One turn moves each row of this set onto another row. After a few examples, where does it send each row asked below?
febu: 11, 10, 16, -7, -9, 12, -7, -16, 3, 7, 11, 4, 4, -16, -13, 1, 21, 5, 10, -13, 15, 0, -11, -22, 13, 22, 9, 1, 4, -22, 11, -29, 19, -10, -36, -12, -6, -11, 3, 13, 2, -22, 25, -24, 2, -17, 4, 14
dunim: 17, 3, 14, -6, -18, 7, -4, -16, -1, 8, 16, 6, 6, -16, -4, -3, 20, -7, 9, -14, 10, -2, -10, -19, 12, 34, 8, -3, 5, -26, 11, -30, 17, -5, -29, -8, -4, -4, 1, 15, -3, -22, 28, -24, 8, -13, -3, 15
gesip: 10, -4, 10, -14, -41, -7, -4, -14, 2, -10, 1, -6, -6, -21, -3, -3, 4, -24, 6, -21, 11, -4, -13, 5, 10, 16, 16, 5, 6, -14, 24, -19, -3, -9, 0, -29, -13, 7, 8, -3, 12, -15, 13, -26, 7, 4, -3, 12
rig: 13, 3, 16, -17, -37, -18, -6, -19, -4, -14, 5, -3, -1, -19, -11, -6, 8, -24, -3, -16, 11, -4, -8, 5, 15, 19, 19, 4, 11, -13, 24, -18, 4, -12, -9, -31, -14, 9, 7, -5, 22, -14, 5, -23, -7, 1, -8, 9
Rep: 8, 3, 1, 7, -28, 6, -16, 0, 9, -6, -3, 10, -2, -9, -8, 9, 10, -8, 1, -8, -7, -13, -3, -2, 13, 13, 19, 24, 2, -10, -6, -11, 1, -15, -11, -10, -24, -25, 19, 7, -4, -5, 11, -25, -10, -9, -5, -5
lol: 8, 16, 32, 10, -17, -3, 21, -14, 15, -14, 1, -13, 10, -6, -5, 11, -2, 9, -5, -21, 8, 14, 13, 18, 16, 8, -12, -22, 19, -8, 7, -16, 11, 0, 11, 13, 26, 1, 14, 22, 2, 7, 4, -11, -13, -19, -4, 3
pana: 6, 15, 24, 12, -18, -5, 24, -1, 14, -11, 2, -13, 7, 1, -3, 15, -9, 15, -2, -18, -4, 3, 14, 11, 19, 12, -12, -18, 22, -5, 2, -16, 8, -1, 14, 8, 26, -2, 17, 18, 2, 9, 2, -24, -10, -20, -9, 9
dizo: 7, 14, 31, 11, -16, -1, 23, -16, 19, -10, 3, -13, 9, -7, -4, 12, -2, 12, -5, -16, 5, 14, 10, 18, 14, 7, -11, -18, 19, -8, 4, -18, 10, 0, 13, 9, 27, 2, 13, 21, 4, 11, 2, -17, -13, -19, -7, 5
lopo: 5, -3, -4, 7, -26, 16, -16, -12, 13, 3, -4, 10, -11, -10, -7, 8, 14, -10, 7, -9, 4, -9, -2, -4, 8, 10, 18, 18, -3, -14, -1, -18, 2, -21, -8, -6, -22, -17, 16, 9, -6, -9, 16, -25, -10, -8, -4, -10
Tigip: 12, 17, 33, 1, -18, -12, 20, -6, 20, -5, 3, -14, 2, 3, -5, 16, -1, 8, -3, -23, 5, 7, 17, 21, 22, 4, -13, -12, 25, -12, 7, -11, 12, -6, 12, 6, 20, 9, 15, 19, 5, 10, 4, -20, -16, -21, -9, 4
Lesot: 8, 16, 31, 3, -17, -13, 22, -9, 20, -4, 1, -10, 3, 5, -7, 14, -1, 10, -5, -19, 1, 5, 19, 18, 20, 10, -13, -14, 23, -10, 5, -16, 11, -6, 12, 7, 22, 7, 15, 17, 6, 11, 3, -22, -19, -18, -12, 5
vof: 11, 3, 13, -10, -36, -18, 0, -16, -5, -10, 3, -1, -9, -19, -14, -3, 8, -20, 8, -20, 10, -7, -17, 2, 18, 14, 16, 6, 10, -8, 25, -21, 3, -15, -12, -38, -7, 7, 6, -3, 14, -16, 8, -26, 0, -2, 2, 16
fik: 8, 14, 26, 14, -18, -6, 24, 1, 11, -13, 2, -12, 6, 4, -5, 16, -8, 10, 0, -20, 0, 2, 16, 12, 20, 6, -14, -16, 19, -4, 2, -14, 10, -1, 13, 11, 25, 0, 17, 19, -1, 6, 2, -21, -10, -23, -8, 6
nilu: 3, 5, -1, 9, -25, 7, -19, -11, 10, -7, -9, 12, -12, -13, -13, 11, 13, -4, 5, -10, 0, -13, -6, 0, 12, 11, 17, 19, -1, -9, 1, -14, -3, -21, -8, -15, -21, -23, 20, 7, -6, -9, 12, -24, -9, -8, 8, -1
Zofu: 14, 8, 15, -5, -12, 11, -5, -15, -1, -2, 15, 2, 16, -20, -6, -3, 18, -4, 6, -9, 12, 3, -5, -20, 8, 25, 13, 0, -1, -24, 6, -32, 19, 0, -32, -8, -7, -15, 0, 16, 9, -16, 20, -23, 6, -17, -3, 13

rig turns into Zofu
lopo turns into gesip
vof turns into febu
Where do these go?
dizo turns into pana
Tigip turns into lol

